(in the rows, 100 means zero)
Rotation paths and how fast each direction turns (deg/step)
Each turn is a multiple of 5 degrees from 10 to 175, or 0.
Each row of a path follows its step; steps can be skipped.

step 1: 86 130 102 92 95 110 111 104 96 112 106 80 68 89 111 112 134 95 108 83
 89 105 96 112 83 90 112 103 116 93 99 86 96 89 114 102 115 90 129 67
 104 101 100 120 85 92 86
step 3: 81 110 90 81 98 87 100 101 116 134 119 93 104 90 111 93 126 79 118 84 78
 71 111 94 81 95 105 110 128 116 111 95 95 106 101 106 112 93 120 97 96
 114 77 105 114 93 96
step 4: 98 91 100 83 106 108 102 101 119 109 104 78 94 92 102 123 129 93 91 78
 66 86 82 95 74 97 107 106 106 129 106 80 91 112 100 92 116 77 109 99
 104 112 117 91 97 109 74
step 5: 116 103 65 83 82 94 97 114 109 102 101 79 89 102 113 104 120 76 97 86 93
 100 101 99 72 116 134 89 113 115 100 98 106 83 90 79 108 78 117 84 108
 109 93 108 110 111 88
step 7: 93 122 92 83 88 98 84 108 118 116 101 67 87 80 105 102 113 82 93 73 85
 81 117 108 92 96 114 79 97 110 92 109 72 102 102 90 125 99 100 76 89
 100 116 96 95 80 99
step 8: 88 99 91 95 87 104 106 90 130 106 89 81 75 94 110 105 110 93 106 88 65
 72 98 97 91 94 116 109 115 93 103 111 102 107 105 91 112 98 144 66 105
 95 105 98 103 107 113
step 10: 92 105 74 82 97 82 97 111 121 97 122 66 98 117 115 119 111 70 90 89 93
 97 86 102 80 83 111 108 109 121 106 103 95 121 94 123 114 89 121 88 100
 105 97 103 108 87 110
step 12: 85 95 85 84 116 105 84 115 105 106 102 72 89 101 102 112 100 83 94 67 80
 99 107 107 78 99 142 96 125 110 111 98 105 100 102 89 92 107 110 87 88
 113 129 86 107 111 92
step 13: 109 126 87 95 94 83 88 86 108 111 95 75 81 115 115 100 108 102 106 76 86
 106 97 106 65 97 99 79 127 110 88 106 107 94 86 103 110 102 119 63 100
 103 109 83 106 103 86
step 15: 84 106 84 82 96 96 114 107 136 103 89 74 102 97 111 101 101 79 88 90 90
 75 121 96 69 80 93 88 117 121 102 117 77 96 103 99 92 117 123 89 93 90
 97 86 106 106 100
step 17: 114 90 72 68 108 91 97 102 123 89 109 86 96 109 113 92 104 92 70 80 88
 105 105 114 102 106 121 94 118 126 89 102 91 114 80 112 114 103 126 89
 103 92 112 90 95 126 96
Directions:
100 100 100 102 92 110 104 105 100 101 100 103 103 100 97 110 103 103 99
 100 94 93 102 95 102 96 100 93 104 93 105 106 100 104 99 95 94 100 102
 103 97 102 105 101 96 102 93
95
97 98 96 101 106 102 99 99 98 96 103 92 101 97 97 104 94 96 102 102 97
 102 95 95 100 97 106 110 101 89 103 97 106 106 108 102 102 99 102 102
 101 103 104 102 102 98 105
170
96 103 101 102 106 102 98 99 95 96 103 103 105 86 105 105 103 104 96 99
 104 96 99 104 103 101 96 101 104 98 94 102 102 97 101 100 99 90 97 101
 104 100 92 103 100 106 99
10
89 98 98 101 102 98 104 97 99 107 98 99 103 95 101 94 100 101 99 98 95
 93 102 100 104 99 102 106 96 100 99 101 100 106 93 95 100 106 90 96 92
 105 101 98 102 104 102
85
99 96 102 104 95 107 99 101 108 102 102 104 100 96 108 101 99 98 100 95
 104 108 95 101 108 99 102 104 97 100 97 111 100 102 96 96 105 100 105
 101 99 96 104 102 100 95 107
35

step 2: 106 101 109 114 113 104 121 88 115 128 80 109 92 95 104 108 111 103 108
 105 94 97 104 112 105 124 109 103 100 92 95 85 128 84 102 89 98 89 97
 78 95 76 83 84 122 97 80
step 3: 116 120 103 84 116 100 99 110 104 94 101 104 98 103 130 110 84 115 73 90
 108 105 107 95 109 112 88 104 106 93 86 110 103 119 123 85 108 80 103
 110 107 90 114 115 127 93 82
step 7: 99 117 75 106 89 107 100 103 109 90 93 70 102 108 84 96 102 114 88 122
 103 123 94 97 96 90 85 114 102 95 110 97 99 81 94 109 120 75 104 100
 125 90 124 109 104 84 102
step 8: 97 106 93 105 88 80 90 92 96 99 100 82 122 109 99 97 98 97 101 108 116
 91 130 95 86 115 113 99 87 121 92 104 79 104 99 111 94 100 127 112 97
 101 120 118 64 109 105
step 9: 97 91 99 127 137 74 110 88 85 111 91 103 100 105 82 98 106 95 109 114
 105 98 95 98 104 115 106 107 100 113 112 101 103 96 73 101 102 122 102
 111 82 127 100 88 107 102 120
step 10: 115 86 90 101 88 88 120 115 111 107 86 120 107 126 124 89 126 98 97 97
 102 105 96 127 114 106 82 87 82 95 108 98 110 100 98 82 116 88 84 116
 99 111 105 85 102 102 108
step 11: 91 108 109 89 83 97 105 112 111 109 95 99 103 128 93 91 107 115 91 118
 82 93 134 76 105 117 98 96 100 89 106 84 114 98 106 83 119 107 104 79
 93 87 90 109 108 89 80
step 13: 91 101 120 92 106 110 102 96 72 113 115 127 95 83 95 80 88 95 131 94 87
 112 103 108 96 97 103 92 109 99 93 91 98 90 110 88 96 94 88 111 85 127
 109 83 84 120 89
step 14: 97 68 95 101 101 118 93 84 104 106 96 104 71 88 98 94 112 108 82 111 81
 111 88 123 117 86 101 118 95 73 82 80 94 105 98 90 108 79 103 92 90 101
 89 104 107 100 95
step 15: 100 98 92 74 112 100 115 121 106 96 105 92 113 97 87 89 94 115 80 101
 100 112 96 96 83 79 89 88 97 98 85 103 94 132 104 90 90 88 104 93 114
 86 84 133 82 92 92
step 16: 111 110 86 104 94 106 89 89 81 91 108 88 118 92 60 96 63 85 88 110 101
 121 94 96 80 108 101 103 94 110 119 94 93 88 93 120 104 103 100 97 114
 96 85 93 95 98 96
Directions:
105 97 97 102 103 98 99 99 100 98 99 106 97 100 107 98 106 113 102 95 91
 103 97 97 91 100 106 94 95 102 100 97 96 96 98 102 98 96 101 96 100 104
 99 94 104 98 102
90
103 98 109 108 99 94 104 91 108 103 95 103 99 96 97 96 96 98 101 100 98
 96 100 105 103 93 96 94 102 96 97 97 96 97 100 94 97 101 98 102 104 102
 102 98 104 103 106
90
106 103 99 105 105 97 102 95 99 103 93 96 110 106 93 101 103 101 92 97
 107 98 100 99 95 101 102 101 90 98 98 102 105 99 98 103 100 97 96 102
 97 98 96 98 98 107 102
45
98 100 97 96 103 91 109 95 103 96 100 96 104 103 104 103 102 97 98 104
 98 99 105 108 100 106 98 99 97 102 104 104 94 98 93 102 98 108 99 97
 101 98 104 92 98 93 99
40
103 101 104 92 101 97 97 101 98 105 101 102 97 100 96 97 98 92 95 94 94
 96 94 103 93 101 97 106 101 100 96 98 95 103 96 94 101 96 100 93 101
 100 93 94 98 100 91
25
